One turn or mirror swaps these rows in pairs. Which row does each one swap with?
The rows were stretched afterwards, more along some directions than others.
poz: | -147 | -154 |  -50 |   56 |  -84 |  128 |  -98 | -122 |  -56 | -142 |  -37 |  226 | -143 |   28 |  -63 |  -15 |   92 |
Kel: |  -16 | -219 |  123 |  -11 | -142 | -111 | -145 | -156 |   13 |  -44 |  192 | -124 |   56 |  179 |  -78 |   85 |   37 |
bemar: |  -69 | -238 | -185 |   -8 |   39 |   73 |  -80 |  -54 |   91 |  174 | -118 |   82 |   22 |   44 |   27 |   32 |  137 |
liv: | -128 |  -56 |   11 |   41 |   31 |   49 | -267 |  107 |   -9 |  -14 | -107 |  -53 |  -50 |  -35 |   -3 |   19 |  161 |
Fuz: |   -2 | -205 |   93 |   88 | -102 |   13 |  -79 | -223 |   42 | -178 |  132 |   83 |   73 |  143 |   33 |   39 |   15 |
fid: |  -17 | -199 |   44 |  -76 | -125 |   15 |  -64 | -125 | -138 |  -33 |   -5 |  236 |  -48 |  140 |   39 | -109 |  -63 |
Dunim: |  -22 |  -63 |   83 |   70 | -116 |   64 |  -15 |  -25 |  -85 | -103 |  237 |   62 |   65 |    3 |  -75 | -132 |  -56 |
lodo: |  -34 |   35 |   64 |  167 |  -37 | -116 | -177 |  -60 |   75 | -233 |  122 | -155 |  191 |   66 |  -47 |   37 |  158 |
Meroz: |  -24 | -306 |   38 |   21 | -263 |  -14 | -203 | -112 |  -27 |  -16 | -106 |  -49 |  173 |  351 |   52 |   -7 |  186 |
zeda: |  -46 | -172 |    2 |  117 | -141 |   50 | -113 | -165 |   33 |  -50 |   97 |  199 |   35 |  121 |  111 |  -87 |  197 |
lomed: |   14 | -116 |  163 |   34 | -195 |  -76 |  -43 | -160 | -184 | -105 |  124 |  113 |   74 |  201 |  -24 |  -38 | -157 |
nunu: |    1 |   -5 |  213 |  216 | -129 | -105 | -103 |  -66 | -161 | -227 |   93 |  106 |  178 |   77 |  -19 |  -13 |   18 |
dezo: | -138 |   17 |  105 |   73 |   17 |  -44 |  -94 |  -53 |   67 | -130 |  -25 | -100 |  114 |   -7 | -108 |  169 |   66 |
zeneb: | -145 |  -59 |  -13 |  180 |  123 |  -14 | -134 |   44 |   -3 |  -42 |  174 |  -13 |   20 | -265 |  -19 |  -63 |  130 |
simo: |  -26 |  -18 |  -10 |   51 |  -35 |  -49 |   56 |  -75 |  129 |   36 |  324 |  -75 |   20 |  -81 | -151 |  139 |   39 |
Tunoz: |  -55 | -188 |    1 |  155 |  -18 |  -67 | -110 | -136 |   47 |   31 |  169 |   32 |   88 |  -69 |  -57 |   92 |  171 |
rozu: |  -65 |   57 |   56 |   -1 |   91 |  -61 |  -81 |   34 |  -17 |   62 | -152 |  -62 |   27 | -107 |  -64 |  157 |   40 |
Pife: |  -50 | -191 |   -7 |  154 | -130 |   47 | -121 |  -94 |  -49 |   -9 |   80 |  180 |  146 |  115 |  111 | -184 |   89 |
geb: |  -47 | -123 |   -5 |  -44 |   28 |   89 |  -49 |  -79 |   42 |  128 |   95 |  221 | -162 | -189 |   19 |  -70 |  -30 |
peti: | -110 | -154 |   70 |   83 |  -51 |  -56 |  -82 | -218 |  -46 |  -62 |   42 |   84 |   94 | -106 |  -73 |  121 |  109 |
reto: |  -44 |   63 |  176 |  130 |  102 | -170 |  -67 |   34 |  -18 | -120 |  140 |  -32 |   23 | -153 |  -88 |  175 |   63 |
nabe: |  -62 | -212 |   16 |   46 |  -21 |   22 |  -91 |  -47 |   -6 |  150 |  176 |   29 | -129 |   19 |   74 |  -53 |   31 |
poku: |    0 | -145 |  194 |   81 | -158 |  -22 |   82 | -142 | -113 | -117 |  109 |  246 |  -20 |  108 |   40 |  -66 | -105 |
kup: | -144 |   22 |   46 |   27 |   62 |   10 |  -54 |  -37 |   13 |   53 |   -4 |  185 |  -91 | -216 | -128 |  182 |   -7 |
Gugan: | -165 |  -93 |  -19 |    1 |  -18 |   21 |  -58 | -112 |  -94 |  -25 | -223 |  118 |  -42 | -118 | -137 |  137 |   62 |
Mitus: | -143 | -112 |  -47 |   87 | -101 |   47 |   22 | -142 |  -42 | -127 | -156 |  254 |   25 |   30 |  -18 |   31 |   76 |
legub: | -102 | -265 |   98 |   -2 |  -70 |  -94 | -108 |  -32 | -116 |   64 |   39 |   19 |  -85 |  -65 |  -68 |   52 |   65 |
Konun: | -124 | -158 |   -6 |  129 |  -56 |  105 | -111 |  -37 |  -88 |  -90 |  -97 |  278 |   -4 |   -2 |    2 | -104 |  117 |
Geri: |  -45 |  -61 |  -57 |  -27 |  100 |  -98 | -160 |  -19 |   95 |   65 |  -34 | -204 |  133 |  -40 |  -51 |  156 |  138 |
lopof: |    9 | -245 |   13 |   68 | -229 |  -45 |  -16 | -274 |  -88 |  -27 |   -2 |   83 |  145 |  176 |  -20 |   50 |   30 |
Deri: |   -6 | -121 |  151 |  209 |  -87 |  -32 | -232 |   45 | -141 | -146 |   37 | -122 |  144 |  215 |  148 | -194 |  167 |
Mise: |   66 | -244 |  151 |  106 | -178 |  -93 | -177 | -104 |  -93 |   -8 |  274 |    8 |    6 |  143 |   79 |  -61 |   62 |
Tal: |  -13 | -173 |   35 |  -13 |  -50 |   42 |  -81 |   46 |  -31 |   25 | -115 |   19 |  -12 |   98 |   53 |  -83 |   43 |
duf: |    4 |  -58 |  187 |  200 |  -94 | -174 |   47 |  -92 | -190 |  -70 |  242 |   22 |  180 |  -57 |  -41 |  -20 |  -73 |
gitup: | -150 |  -31 |   39 |   48 |   78 |   78 |  -55 |  -55 |   52 | -202 | -146 |  188 | -133 |  -72 |  -36 |  115 |   83 |
kuros: | -185 |   31 |   28 |   12 |  -68 |   47 |  -25 |  -90 |  -35 |  -27 | -159 |  182 |   23 |   -5 |  -98 |  123 |   47 |
vebi: |   34 | -242 |  -50 |  137 |  -42 |   16 | -120 | -129 |   43 |   51 |  152 |  -77 |   96 |  -10 |   36 |    3 |  165 |
Kiv: | -152 |  -17 |   64 |  168 |  113 | -100 | -139 |   13 |  -25 |  -10 |   61 |   61 |   -1 | -253 |  -39 |   49 |  212 |
vupi: |  -45 | -242 |   86 |   89 |  -60 |  -45 | -165 | -108 | -167 | -106 |   38 |  118 |   73 |   88 |   -6 |  -80 |  100 |
dun: |  -55 | -100 |   75 |   -6 | -107 |  104 |  -90 |  -77 |  -40 |  -87 |   33 |  227 |   26 |  147 |    7 |  -34 |  -83 |

Swapped with vupi: bemar
Swapped with legub: Meroz
Swapped with zeda: zeneb
Swapped with lodo: geb
Swapped with Pife: Kiv
Swapped with Deri: nabe
Swapped with vebi: poz

One turn or mirror swaps these rows in pairs. Which row does each one swap with?
The rows were stretched afterwards, more along some directions than others.
Bov: |  -27 |   32 | -398 | -138 |  197 |  -30 |   70 |   93 |   97 |   -3 |   51 | -131 | -250 |  -56 | -300 | -170 |  153 |  262 |  248 |   55 |  133 | -124 |  -72 |
dotip: |   10 |  137 | -238 |    7 |  -24 |   63 |  -49 | -116 |  -32 |   55 |  -74 |   27 |  -97 |  -13 |  -63 | -115 |   85 |  202 |   -7 |   34 |  182 |  100 |  -94 |
Desu: |    6 |   23 | -197 |    1 |  182 |  122 |  -13 |   32 |   -8 |   39 |   29 |   63 | -236 |  -99 |  -62 |  -67 |  254 |  311 |   72 |  -39 |   71 |  -19 |    6 |
fogo: |   30 |  -39 |  -56 |  -22 |  241 |    1 |   50 | -108 |  164 | -109 |  172 | -140 |   -7 | -106 |   30 |  -27 |   11 |  102 |  -84 |   26 |  -46 |  156 | -140 |
Fafa: |  -68 |   15 | -184 |  133 |  187 |  112 |  -58 |    0 |  -54 | -110 |   80 |  -20 |  -64 |  -44 |    9 | -180 |   80 |   55 |  138 |   87 |   83 |   90 |  -24 |
dobi: |  -31 |   13 | -461 |  -56 |  263 |  -42 |   92 |   -9 |   68 |  -90 |   85 |  -68 | -258 |   24 | -218 | -122 |   89 |  228 |  228 |   -7 |   27 |  -44 | -109 |
seri: | -105 |  -30 | -135 |  119 |   74 |  168 |  -48 | -100 |  -25 | -126 |   21 |  -21 |  -55 |  -92 |  -38 |  -86 |  418 |  154 |   -3 |  123 |   41 |  -12 | -157 |
vodi: |    9 |  -36 | -276 |  -45 |   17 |   48 |  120 |   76 |   67 |   54 |   46 | -162 |  -51 | -224 | -232 |  -12 |  151 |  193 |  247 |  -32 |  106 |  -51 |    8 |
Zilo: | -115 | -122 | -159 |   54 |   -6 |   55 |  -48 |  -26 |  -68 |   35 |  -71 | -226 |  -16 |  -31 |  -33 | -155 |  216 |  129 |  110 |  197 |  189 |  122 |  -86 |
mefor: | -118 | -129 | -131 |   89 |  216 |   65 |   33 | -103 |  102 |   54 |  -17 | -298 |   52 |  -33 |   14 | -213 |  187 |   77 | -100 |   82 |  103 |   69 |  -50 |
diz: |   77 |  -79 | -148 | -139 |  -40 | -149 |  126 |   72 |  113 |   55 |   93 | -234 | -188 |  -74 | -194 |  -11 |  108 |  116 |  102 |  115 |  207 | -101 |  -21 |
Gekap: |   78 |   -4 | -105 |   70 |  249 |  -34 |   63 |  -69 |  168 |  -63 |  193 | -139 |    4 | -127 |  -41 |  -78 |   18 |   63 |  -54 |  -22 |  -80 |  155 |  -90 |
bega: | -135 |  -87 | -136 |   -9 |  235 |  120 |   -1 | -134 |  114 |    7 |   22 | -257 |   79 |  -54 |   42 | -213 |  225 |   78 |  -74 |   21 |   65 |  106 |  -27 |
lor: |   85 |  -34 |   -1 | -115 |  -26 |   58 |  -36 | -207 |   48 |   19 |   84 |  -19 |  -88 |  -53 |   43 |   77 |   -5 |  -25 |  -68 |  -57 |  111 |  -66 |    3 |
Mizo: |  105 |  -48 |   17 |  -37 |  -45 |   41 |  -37 | -201 |    6 |  -26 |   80 |   89 |  -48 |    2 |   62 |   38 |   42 |    4 |  -58 |  -38 |  -17 |  -26 |  -66 |
Gab: |  -29 |  -82 | -182 |   88 |   30 |   43 |   25 |   92 |  -52 |  -35 |  146 |  -95 |  -81 | -166 | -222 | -151 |  296 |  177 |   87 |   87 |   20 |  -35 |  -99 |
nadak: |  -52 |  -21 | -155 |  109 |  155 |   69 |  -50 |   -5 |   -3 | -132 |  112 |  -54 |  -39 | -125 |  -36 | -162 |  122 |   35 |  168 |  122 |   42 |   41 |  -82 |
zos: |  139 |   44 |  -35 |  -86 |   77 |   30 |  -19 | -136 |  138 |  -28 |   66 |    4 |   14 | -150 |  -28 |    7 |  -77 |  -51 |   24 | -139 |   41 |   58 |  -29 |
Bel: |  -89 | -120 |  -86 |  -22 |  -33 |   18 |  -16 |  -54 |  -27 |   59 |  -60 | -258 |   32 |  -37 |  -23 | -136 |  151 |   58 |   71 |  199 |  249 |  100 |  -61 |
Mogi: |   66 |   18 | -198 |   13 |  259 | -123 |  183 |   84 |  143 |    6 |  164 | -156 | -121 |  -32 |  -75 |  -65 |    9 |   92 |   91 |    8 |  -73 |   -8 |   46 |
neru: |   16 |  -63 | -149 | -108 |  -25 | -158 |  121 |   77 |   81 |   71 |   27 | -259 | -138 |  -67 | -193 |  -59 |  158 |  112 |   90 |  150 |  205 | -112 |   -7 |
bizuv: |   62 |  -86 | -147 | -124 |   -6 | -198 |  111 |   43 |  127 |   94 |   66 | -305 | -123 | -122 | -202 |  -80 |   68 |   57 |  113 |   97 |  214 | -114 |   41 |
Ruzek: |  -98 |  -64 | -202 |  141 |  194 |  131 |   31 |  -71 |   -1 | -166 |  144 |  -28 |  -93 |   13 |  -37 | -105 |  280 |  137 |   17 |   61 |   25 |   -9 | -153 |
suviz: |  -92 | -140 | -104 |   57 |  -92 |   62 |  -69 |  -40 |  -92 |   19 | -103 | -221 |   30 |  -55 |  -62 | -165 |  177 |   32 |  115 |  190 |  261 |   45 |  -25 |
gavuf: |  -10 |  -89 | -207 |   70 |   48 |  -28 |   23 |   18 |  -42 |  -27 |  159 | -140 |  -87 | -152 | -232 | -105 |  285 |  184 |  117 |   88 |   64 |   -9 | -110 |
fot: | -158 | -136 | -150 |  -42 |   -8 |   59 |   -3 |  -47 |  -38 |   16 |  -33 | -295 |   14 |  -61 |  -92 | -170 |  199 |   84 |  131 |  185 |  308 |   68 |  -50 |
lunib: |  132 |   45 |   -5 |  -75 |  -15 |   40 |  -17 | -125 |  108 |   38 |   40 |  -16 |   36 | -134 |  -43 |   10 | -124 | -123 |   -2 | -114 |   92 |   32 |  -18 |
bav: | -119 | -145 | -208 |   26 |   37 |    9 |   16 |  -41 |   -4 |   22 |  -62 | -259 |   75 |   14 | -109 | -275 |  288 |  132 |  182 |  153 |  234 |   68 |   -6 |
Nozuf: |   58 |   28 | -179 |  -51 |   61 |   87 |  106 |   95 |   66 |  106 |  162 | -122 |  -54 | -171 | -163 |   35 |   20 |  165 |  178 |  -76 |  108 |  -45 |   63 |
rotur: |   40 |  -26 | -116 |    9 |  288 |  -67 |   42 | -138 |  153 |  -84 |  185 | -160 |   -8 | -113 |  -16 |  -57 |   28 |  114 |  -29 |   16 |  -37 |  156 | -121 |
nezav: |   10 |   33 | -232 |  -18 |  -34 |  106 |  -41 |   43 |  -87 |   44 |  -45 |   64 | -156 |  -99 | -229 |  -99 |  285 |  261 |  178 |  -42 |  156 |   -8 |  -58 |
nur: |   46 |  -57 | -208 |  -59 |   37 |   84 |  111 |  -16 |  114 |   26 |  103 | -195 |  -12 | -203 | -222 |   -8 |   49 |  121 |  227 |  -64 |  129 |  -62 |   22 |
mukiz: |  111 |    4 | -219 |   42 |  255 | -123 |  179 |   84 |  148 |    2 |  143 | -110 | -136 |  -31 | -102 | -105 |   23 |  146 |  119 |  -15 | -115 |   -7 |   43 |
mez: | -104 |  -87 | -126 |   82 |  248 |   93 |    8 | -115 |   75 |  -18 |    2 | -202 |   82 |   40 |   50 | -215 |  172 |   92 |  -72 |   37 |   35 |  155 |  -23 |
gebut: | -149 | -140 | -101 |   29 |  -16 |    6 |  -25 |  -83 |  -34 |   41 |  -21 | -342 |   18 |  -15 |  -34 | -132 |  172 |   49 |   70 |  191 |  250 |   78 |  -48 |
guge: |  -12 |   -8 | -138 |  -57 |  221 |  120 |   -5 |    6 |   51 |   59 |   83 |    4 | -204 | -117 |  -69 |  -87 |  187 |  291 |   89 |  -18 |   80 |  -38 |   -2 |
kila: |  -32 |   23 | -203 |  -49 |  247 |  116 |   14 |  -46 |   15 |   11 |   67 |   43 | -192 |   -7 |  -95 | -111 |  249 |  352 |  146 |  -76 |   65 |    3 |  -19 |
Rurit: |   48 |  108 | -198 | -131 | -103 |   -1 |  -10 |  -37 |   14 |   43 |  -28 |   42 |  -64 |  -22 |  -28 |  -40 |    9 |  123 |   -4 |    3 |  140 |   22 |  -62 |
mub: |  -53 |   10 | -182 |  143 |  189 |   79 |   -7 |   53 |  -41 |  -80 |  118 |  -26 |  -44 | -107 |  -59 | -202 |  145 |   67 |  183 |  109 |   23 |   34 |  -32 |
Kati: |  -14 | -101 | -204 |   25 |   42 |   -3 |   58 |   46 |   21 |  -61 |  144 | -150 |  -74 | -127 | -274 | -135 |  298 |  213 |  124 |   52 |   89 |   -3 | -119 |
Ved: |  -18 |   61 | -242 |  -14 |   35 |  142 |  -13 |   60 |  -67 |   28 |  -40 |   94 | -158 |  -75 | -237 | -118 |  242 |  284 |  203 |  -55 |  152 |   -8 |  -60 |
devi: |  119 |  -12 |   55 |  -57 |  -43 |   13 |  -46 | -196 |   63 |   53 |   62 |  -22 |  -29 |  -99 |   10 |   32 |   30 |  -60 |  -51 |  -33 |   88 |  -52 |  -16 |
fazu: | -123 |   18 | -183 |  179 |  251 |   66 |  -25 |  -21 |  -22 | -128 |  109 |  -80 |  -74 |  -58 |  -26 | -175 |  174 |  132 |  150 |  124 |   27 |   62 |  -70 |
Bazo: | -108 |  -36 | -104 |  130 |  104 |  102 |  -43 |  -43 |   19 | -139 |   45 |  -68 |  -91 |  -22 | -117 | -128 |  348 |   52 |   44 |   74 |   89 |  -56 | -126 |
suzak: |  -74 |  -59 | -109 |  122 |   44 |  121 |  -47 |  -13 |  -27 |  -98 |  101 |  -69 |  -36 | -105 | -110 | -138 |  304 |   31 |   28 |  120 |  122 |  -63 |  -75 |
Rik: |   62 |    0 | -212 |  -39 |    1 |   53 |  110 |  118 |   81 |  102 |    8 | -113 |  -61 | -218 | -162 |   33 |   95 |  197 |  183 |   -9 |   52 |  -74 |   33 |
rud: |  -70 |   29 | -156 |  197 |  164 |   86 |  -27 |  -30 |  -53 |  -65 |   48 |  -49 |   -3 |  -98 |    1 | -194 |  114 |   12 |   91 |  127 |   25 |   91 |  -38 |
gegun: |   30 |  117 | -205 |  -62 |  -53 |  -16 |  -17 | -110 |   25 |   43 |  -62 |   -7 |  -33 |  -60 |  -15 |  -58 |   21 |  103 |  -29 |   13 |  142 |  105 |  -89 |
Rozun: |  142 |   -5 | -150 |  -16 |    6 |  -75 |   80 |  -62 |  136 |   48 |   -8 | -180 | -137 | -104 | -107 |  136 |  -13 |    8 |   52 |  109 |    8 |  -54 | -109 |
das: |  -17 |    7 | -155 |  161 |  142 |   39 |   -5 |  -13 |   23 |    0 |   94 | -124 |    0 |  -83 |    8 | -158 |  132 |  -14 |   95 |  127 |   94 |   92 |    6 |
lamib: |  120 |  -80 |   -1 |  -96 |  -43 |    5 |  -24 | -205 |   61 |  -46 |   47 |   20 |    2 |  -33 |   48 |    9 |   24 |  -47 |  -61 |  -91 |   34 |  -38 |  -14 |
rab: |   86 |   18 | -250 |   39 |  230 | -120 |  162 |   37 |   89 |  -40 |  145 |  -78 | -207 |   13 |  -84 |  -15 |   63 |  202 |  139 |    3 |  -63 |   24 |   -5 |
Soge: |   76 |  -61 | -192 |  -27 |  -22 | -109 |   54 |  -73 |  129 |   85 |  -63 | -275 | -176 | -186 | -170 |  102 |   29 |   11 |   65 |  162 |  151 |  -92 | -116 |
Feg: |   46 |  120 | -121 |  -40 |  -86 |    8 |  -42 |  -99 |  -19 |   57 |  -80 |   51 |   12 |   -3 |  -51 |  -96 |   50 |  163 |  -18 |   19 |  152 |   33 |  -65 |
nedu: |  -22 |   27 | -178 |   -6 |  181 |  130 |  -28 |  -76 |  -14 |   14 |  -15 |   76 | -192 |  -42 |  -60 |  -96 |  231 |  313 |   71 |  -36 |   54 |  -54 |   -2 |
savof: | -133 |  -76 | -117 |   79 |  282 |   80 |   15 |  -83 |  125 |  -16 |    8 | -252 |   12 |   48 |   -6 | -201 |  204 |   54 |  -29 |  -10 |   45 |  105 |  -30 |

Swapped with mefor: Ruzek
Swapped with dobi: Soge
Swapped with Bel: mub
Swapped with das: bav
Swapped with seri: bega
Swapped with vodi: gegun
Swapped with Nozuf: Feg
Swapped with nedu: lor
Swapped with rud: fot
Swapped with suzak: mez
Swapped with rab: bizuv
Swapped with Gab: fogo

